cols: N A L W
Q: [  4 -60 -28  29]
Y: [ 5  5 30 30]
B: [ 36 -51 -16 -41]
F: [ -1 -26 -45 -49]
count Y: [30] : 2
Table of tags by key:
[-50] -> z_107
[-45] -> z_460
[-25] -> z_773
[-26] -> z_649
[6] -> z_725
[-60] -> z_801
[-49] -> z_255
[5] -> z_933
key F 2:  : z_649
[ -1 -26] : F

cols: U Z J V E G K
T: [-14 -31  27  21  13 -11 -22]
D: [-31  -3 -28 -32   2  22  17]
S: [-14 -31  27 -18 -26 -11   0]
M: [  0   1  23 -38  -6  26   9]
H: [ 12 -32  -5 -14   1 -13  37]
C: [ 15  -1   7 -14  12 -49  -5]
X: [ 10  10  45 -32  -1  45 -25]
R: [ 13  34   9  -3  34 -24   5]
Table of tags by key:
[5] -> z_120
[-4] -> z_436
[-25] -> z_331
[-13] -> z_57
[-14] -> z_607
[-5] -> z_249
[9] -> z_409
[37] -> z_312
[0] -> z_634
key C 7:  : z_249
count X: [10] : 2
col: [-5  7 45  9] : J

cols: Mib zusap Vuma Bitiv zom kan rap Fafe memu
gosu: [13 46 51 28 13 13 23 46 13]
vev: [-22  56  51   3   7  -9  14  12   6]
neges: [-24 -22  51  28  13 -19  23  12 -19]
col: [ 13 -22] : Mib
[-24 -22  51  28  13 -19  23  12 -19] : neges
count gosu: [13] : 4
[13 46 51] : gosu
key -> tag
[-20] -> z_74
[-19] -> z_195
[12] -> z_804
[14] -> z_941
[13] -> z_239
key gosu 9:  : z_239
col: [ 56 -22] : zusap
col: [  6 -19] : memu

cols: ruda sodo lif Todog kir mig
peka: [-1  1  1  2  2  4]
Robog: [-23 -17 -16   1  31  15]
Veso: [ 3 -3  2  0  0 -8]
Riruz: [ 0  0 -1  1  1  0]
Mepu: [ 19 -54 -22 -37 -30 -24]
gelo: [0 7 8 5 3 9]
Kaz: [ 6  1 10  2 -1 -3]
gito: [ 3  0  8  1  1 -2]
Vaba: [ 4 -6 -3 -1  0 -8]
mino: [-8 28 16 22 19 19]
key -> tag
[-2] -> z_428
[0] -> z_94
[8] -> z_946
[-3] -> z_784
[9] -> z_668
[-8] -> z_43
key gito 6:  : z_428
[ 3  0  8  1  1 -2] : gito

cols: veri puvik Riged feri pubuv Tuv Dob
fuvus: [ 16  17 -47 -45  15  35  42]
pivu: [ 3  0 -6 -7  3  7  3]
dab: [  3  15  27  26  -9 -20 -23]
buta: [-4 -7 -7 -6  2  4  8]
savu: [  2   8  16  15  -5 -12 -14]
filen: [-11 -34 -58 -55  18  42  53]
[-7 -7 -6] : buta
col: [  7 -20] : Tuv
[16 15] : savu
key -> tag
[35] -> z_292
[3] -> z_617
[42] -> z_923
[-21] -> z_673
[-20] -> z_824
[4] -> z_988
[-19] -> z_959
key dab 6:  : z_824

cols: duk mez raval nokef dode kebe Bab
beso: [  6  53  42 -20  -6  39   1]
ligin: [ -1  -4 -41  39 -20  -6 -21]
zera: [ -2   6  53  42 -20  -6  41]
key -> tag
[-6] -> z_691
[39] -> z_912
[42] -> z_814
key beso 6:  : z_912
[  6  53  42 -20  -6  41] : zera
col: [-41  53] : raval
[  6  53  42 -20  -6  39   1] : beso
[ -1  -4 -41  39 -20  -6 -21] : ligin
[-20  -6  39] : beso

cols: seve maso sos dipi lam rem botu
Gos: [ 21   7 -20 -32 -20   2  -7]
goz: [  7   7  12  31  15 -13 -37]
Beto: [-17 -15 -22  30  28   3 -26]
buvi: [  0   9 -25   6 -37   7  17]
mikas: [ 25   2 -28   8  17  17 -29]
Vuliz: [ 44  10   3 -14  -3 -28 -44]
seli: [  5  12 -27   7  11 -34 -53]
zod: [ 19   1 -37  12  15  13 -23]
Nomoz: [-17  -1 -29   9 -17 -35   4]
zubil: [ 14  -7 -29  14   7  29  -8]
defop: [ 12 -17  46 -21  38  36  15]
[-17 -15 -22  30  28   3] : Beto
Table of tags by key:
[45] -> z_712
[-17] -> z_903
[44] -> z_56
[-18] -> z_330
[12] -> z_991
[0] -> z_111
key Vuliz 1:  : z_56

cols: karov nam rapo tik fupu
Vokep: [ -4  17  -6  25 -63]
gufu: [ -7  17  -7  25 -49]
bolis: [ -8 -17  -5  14  40]
kiz: [ -7  17  -6  25 -40]
Sato: [-5 -5 -5 14  1]
count Sato: [-6] : 0
Table of tags by key:
[-4] -> z_22
[-7] -> z_670
[-6] -> z_662
[-5] -> z_974
key Sato 1:  : z_974
[14  1] : Sato
col: [ 17  17 -17] : nam
[ -8 -17  -5  14  40] : bolis
[-4 17] : Vokep

cols: gudo nenar kizek gozep
gadeg: [-14 -12  -5  10]
Gimip: [-12 -12  -8  11]
pipug: [-8 -6 13  5]
Sezin: [ -7   4  -8 -11]
tigor: [ -5 -33  -9  48]
novu: [21  4 15 14]
ril: [-10 -35  13  54]
sib: [ 11  22  22 -32]
Zib: [ 3 17 43 26]
Bifi: [-5 21 29 15]
tags:
[21] -> z_97
[-11] -> z_62
[-12] -> z_8
[17] -> z_109
[22] -> z_256
[5] -> z_818
[-14] -> z_893
[4] -> z_503
key gadeg 2:  : z_8
count Gimip: [-8] : 1
[-5 21 29] : Bifi
col: [ 48  14  54 -32] : gozep
[-14 -12  -5  10] : gadeg
[-33  -9] : tigor
col: [-10  11] : gudo

cols: Keb dibun razad ruk
fibut: [-31 -10  -9  -9]
vepom: [-12  12 -32  15]
tuki: [-4 -4 13 -4]
fet: [-12  -4 -32  15]
tedum: [ -2  20 -46 -25]
count tuki: [-4] : 3
Table of tags by key:
[-4] -> z_549
[-31] -> z_872
[-5] -> z_287
key tuki 1:  : z_549
[-12  -4 -32  15] : fet
count vepom: [12] : 1
count fibut: [-9] : 2

cols: voris fata lafo futen Luzin Bivat
larir: [  1  24 -10 -12  13   9]
rasur: [  4   7  -4 -22   8 -16]
Mezi: [-38  -1  19  14   7  21]
Muve: [ 45 -12   3  -4 -23 -16]
Libu: [ -6  -7 -16 -10   6   9]
Fepi: [ 29   2 -35 -23 -12 -19]
tuzol: [ 32 -42 -20   3 -20 -22]
tags:
[-42] -> z_102
[-19] -> z_595
[-22] -> z_800
[-23] -> z_422
[-41] -> z_387
[-20] -> z_276
[-21] -> z_236
key tuzol 6:  : z_800
[ -4 -23 -16] : Muve
col: [-16   9 -19] : Bivat
[  4   7  -4 -22   8 -16] : rasur
col: [  9 -16  21 -16   9 -19] : Bivat

cols: ribak diz novik Daf Ges
vivuz: [  7  -9   8   1 -12]
Novop: [ -1 -10  12  19 -10]
gigav: [  2  27 -24 -38  -4]
bes: [ -8 -19  25  -6   1]
Pame: [ -3  25   0 -34 -23]
Gavar: [-14 -23  35 -28  14]
pipag: [-18  27 -24 -38 -34]
levo: [ -2  -7 -19  -3 -39]
Pofuf: [ 12  -1  12 -13  12]
bol: [  0 -19   3  13  11]
col: [-24  25] : novik
count Pofuf: [11] : 0
col: [  1  19 -38] : Daf
[-18  27 -24 -38 -34] : pipag
key -> tag
[-19] -> z_576
[-9] -> z_473
[-20] -> z_218
[-10] -> z_184
key bol 2:  : z_576
[ -7 -19] : levo

cols: kogem digi Mak fik Bevor
Mor: [20 44 18 16 28]
dezi: [44 19 23 23 31]
ribe: [-53   0   0  44  -4]
count dezi: [19] : 1
key -> tag
[31] -> z_779
[28] -> z_166
key Mor 5:  : z_166
[44 18] : Mor
col: [16 23] : fik
[20 44 18 16 28] : Mor

cols: gup Tudeg gabo vol nor Gor Tupin pef zelag pavid
kerob: [ 5  1  1 14 -5 -1 -6 18  4  5]
Kimo: [  3  -3 -12  -3   3   2 -12 -13  -9 -11]
Nakab: [  3  -3 -17 -14  13  17 -15 -45 -21  -5]
Zote: [ 1  1 11  1 -4 -5 13 14  1 -2]
fabuk: [ 6  4  8 18 -4  7 -2 16  5  1]
zal: [ -4   2  11   1  -4   1 -12  -9  -7  -1]
count Zote: [1] : 4
Table of tags by key:
[1] -> z_978
[-3] -> z_689
[0] -> z_193
key Zote 2:  : z_978
[  3  -3 -17 -14  13  17 -15 -45 -21  -5] : Nakab
[ 6  4  8 18 -4  7 -2 16  5  1] : fabuk
col: [-4 -4 -4] : nor
[  3  -3 -12  -3   3   2 -12 -13  -9 -11] : Kimo

cols: tovi Pamit lufab sav fugi lel mir mavo rele san
vof: [-14   2  12   6  28  -6   1   9  -1  50]
Dipo: [  7   6   0   1   5  13   8  10   0 -63]
gebe: [-19 -30   6   7  -9  -5 -18   1   1  22]
tepup: [ 11 -12  -4   9  36  -5  25   1  -6   6]
Vulod: [ 19  14 -23 -10  -7  -7  -3  20 -10 -10]
tuzud: [ 35 -21  23  18  10 -11 -12   6  29 -13]
Fop: [ 28 -28  -1   5  28   0 -11  10   1  17]
dubem: [  1 -14   1  -2  -5   2  25  25  -7 -10]
col: [ -6 -10] : rele
Table of tags by key:
[-3] -> z_63
[1] -> z_973
[-12] -> z_129
[25] -> z_797
[-11] -> z_514
key tepup 7:  : z_797
count Vulod: [-8] : 0

cols: tis nofak mome vavu
safi: [ 18 -38  33  18]
Nar: [ -7 -29 -19  -1]
tas: [ 15 -38  46  14]
nukev: [-35 -10 -20   8]
lumoz: [-31 -25  22  17]
simi: [ 45  57  32 -40]
nalu: [ 33 -20 -35   5]
zefi: [-31 -25 -61  20]
beruk: [-10 -20  -4   5]
Pazep: [ 34  -1 -54  47]
count simi: [31] : 0
count safi: [33] : 1
[ 33 -20 -35] : nalu

cols: vin Manuk sogin vuder sef Rovaf Zoto sogal Gusu
Kifo: [  7   1 -50 -38  12 -48  26  21 -11]
bugur: [ 23 -29 -29  24 -14  50 -29   7 -55]
Gunel: [ 22  -4 -14  43  11  13  50 -23  12]
count bugur: [-29] : 3
key -> tag
[13] -> z_119
[50] -> z_920
[49] -> z_598
[12] -> z_928
[11] -> z_969
[10] -> z_393
key Gunel 5:  : z_969
col: [ 12 -14] : sef
[ 50 -29] : bugur

cols: vemu zuv limub meba gutez gogil Mova lugi nit firat
fanaf: [ 5 13 12 -6  0  2 -5  2 11  0]
pedu: [13 10  1 -6 -1  0 -6  3  7  1]
zogu: [  8 -31 -14  44   1 -20   2   3 -62 -27]
fikes: [-5  4  6 -2 -1  1  0  1  6  0]
Lito: [ 10  -7  -4  11 -10  -6   1   1   1  -5]
boneg: [-5 15  6 -7  0  0 -7  4  4  1]
Ner: [ 8  5  5 -2  0  0 -3  2 13  0]
vili: [ 14 -23  34 -49  42 -14 -16   6 -30  11]
Maki: [  3 -11  -2  15 -17  -7   1  12 -30 -10]
Faru: [ 1 15  3 -8  0  2 -7  3  5  2]
Table of tags by key:
[-17] -> z_469
[-16] -> z_621
[-29] -> z_423
[1] -> z_451
[-30] -> z_92
[0] -> z_715
key Maki 5:  : z_469
[-10  -6   1   1   1] : Lito
count fanaf: [2] : 2
[ 14 -23  34 -49  42 -14 -16   6 -30  11] : vili
col: [  5 -23] : zuv
col: [ 5 13  8] : vemu
count Lito: [11] : 1

cols: nitir gorar Bib zepi Mitos
pive: [-49 -21 -16  -6 -13]
mebu: [  8 -37  -1  -3 -19]
sug: [-16 -34  -5 -51  46]
bote: [19  8 -7 42 14]
munom: [-12  25  32  32  35]
rano: [ 34   1 -25  -6   1]
bog: [  1   2 -48 -12  50]
Rusa: [-8  9 44 -6 46]
Bovuv: [44 18  4 56 60]
keku: [-12  25  15  46  16]
bitiz: [-12  25  32 -50 -19]
ket: [-16 -17  35 -29  15]
col: [42 32] : zepi
count munom: [35] : 1
col: [-21 -37 -34   8  25] : gorar

cols: remiv Zis lomef kur gez rizat sil Zap fabo lifi
Vube: [-12  -5  47  -2  -4 -18   4   4   4  -5]
dul: [-30   1  -8 -36  50   1   0 -13  49  -8]
Raz: [  5 -28  -8 -36  50  15   9  19 -23  27]
rus: [-30 -28  -8 -36  50  15   9   6 -12 -14]
[  1  -8 -36  50   1   0 -13  49] : dul
[-13  49  -8] : dul
count Vube: [-12] : 1
count Vube: [4] : 3
key -> tag
[-24] -> z_990
[-23] -> z_535
[-27] -> z_654
[-28] -> z_262
[1] -> z_385
key Raz 2:  : z_262
count Vube: [-18] : 1
count dul: [1] : 2

cols: mava bub Zop fud kaze vaker zozun
lali: [ -6  19  -6  -1 -44  17   3]
zadi: [-2 30 -7  5 -9 39 40]
tep: [22 22 40 22 40 40 40]
Table of tags by key:
[-6] -> z_851
[-2] -> z_73
key lali 1:  : z_851
[ -6  19  -6  -1 -44  17   3] : lali
col: [-44  -9] : kaze
count tep: [40] : 4

cols: vepe Zos bet lalud tuk
vagal: [ -6 -11 -14  -7 -28]
pag: [-10 -11  -6 -11 -11]
rado: [-11  -6  49  -7 -29]
[-10 -11] : pag
key -> tag
[-7] -> z_211
[-6] -> z_390
[-13] -> z_878
[-28] -> z_72
[-14] -> z_761
key vagal 3:  : z_761
count pag: [-11] : 3
count rado: [-6] : 1
col: [-11  -7] : lalud
col: [ -6 -10] : vepe
[ -6 -11 -14  -7 -28] : vagal

cols: Fim lom Lukov fos Sapur
roga: [ -3   5 -34 -34 -25]
Kamub: [ -1 -39  14  10  11]
pagot: [-48  20 -25   9 -22]
Nik: [ -1 -39  -7  15   5]
zuso: [-23 -32 -47 -57 -22]
fisib: [17 -5 15  6 26]
Lizeg: [-15  -8 -48 -33 -34]
gosa: [-41  26   8  14  -1]
mosab: [-15 -33 -48  -8  -8]
nat: [39 11 29 37 28]
kodo: [ -1 -39   7  15   5]
col: [ 17 -15] : Fim
col: [-15 -41] : Fim
col: [ 20 -39 -32] : lom
[-15  -8 -48 -33] : Lizeg
key -> tag
[9] -> z_803
[10] -> z_316
[-23] -> z_376
[20] -> z_708
[-22] -> z_798
[-57] -> z_156
[8] -> z_112
key pagot 4:  : z_803

cols: Nop zogo vozi tanu liluz gav Pote Satu fif
Vepa: [ -7  -4  -5 -13 -22  11 -10   0  24]
dizi: [-21   0 -20  -3 -15   1   7  -5  24]
fazud: [-14 -33   8  36 -13  -4  -8  18   4]
Sem: [ 46 -33  25  16  36 -20 -26  26 -18]
Toba: [ 14 -27  25  20  15 -28 -31  12  -4]
col: [  7  -8 -26 -31] : Pote
[20 15] : Toba
col: [  7  -8 -26] : Pote
Table of tags by key:
[-27] -> z_538
[-4] -> z_371
key Vepa 2:  : z_371

cols: neled sor Dol midu
peze: [ 51  51 -44 -39]
Didu: [-46  13  46  34]
turo: [ 44 -59  -8  53]
Rofe: [-43  52 -50  48]
zomor: [-46  54 -37 -37]
posu: [-43  52 -50  53]
nuro: [ 21 -58  27 -49]
Tetim: [ 15 -45  15  15]
col: [-44  46] : Dol
count Tetim: [14] : 0
key -> tag
[-58] -> z_443
[54] -> z_401
[-57] -> z_34
[-49] -> z_938
[51] -> z_786
[52] -> z_52
key nuro 2:  : z_443
[-46  13] : Didu
col: [-46  44] : neled
[ 54 -37 -37] : zomor
[-46  54 -37 -37] : zomor

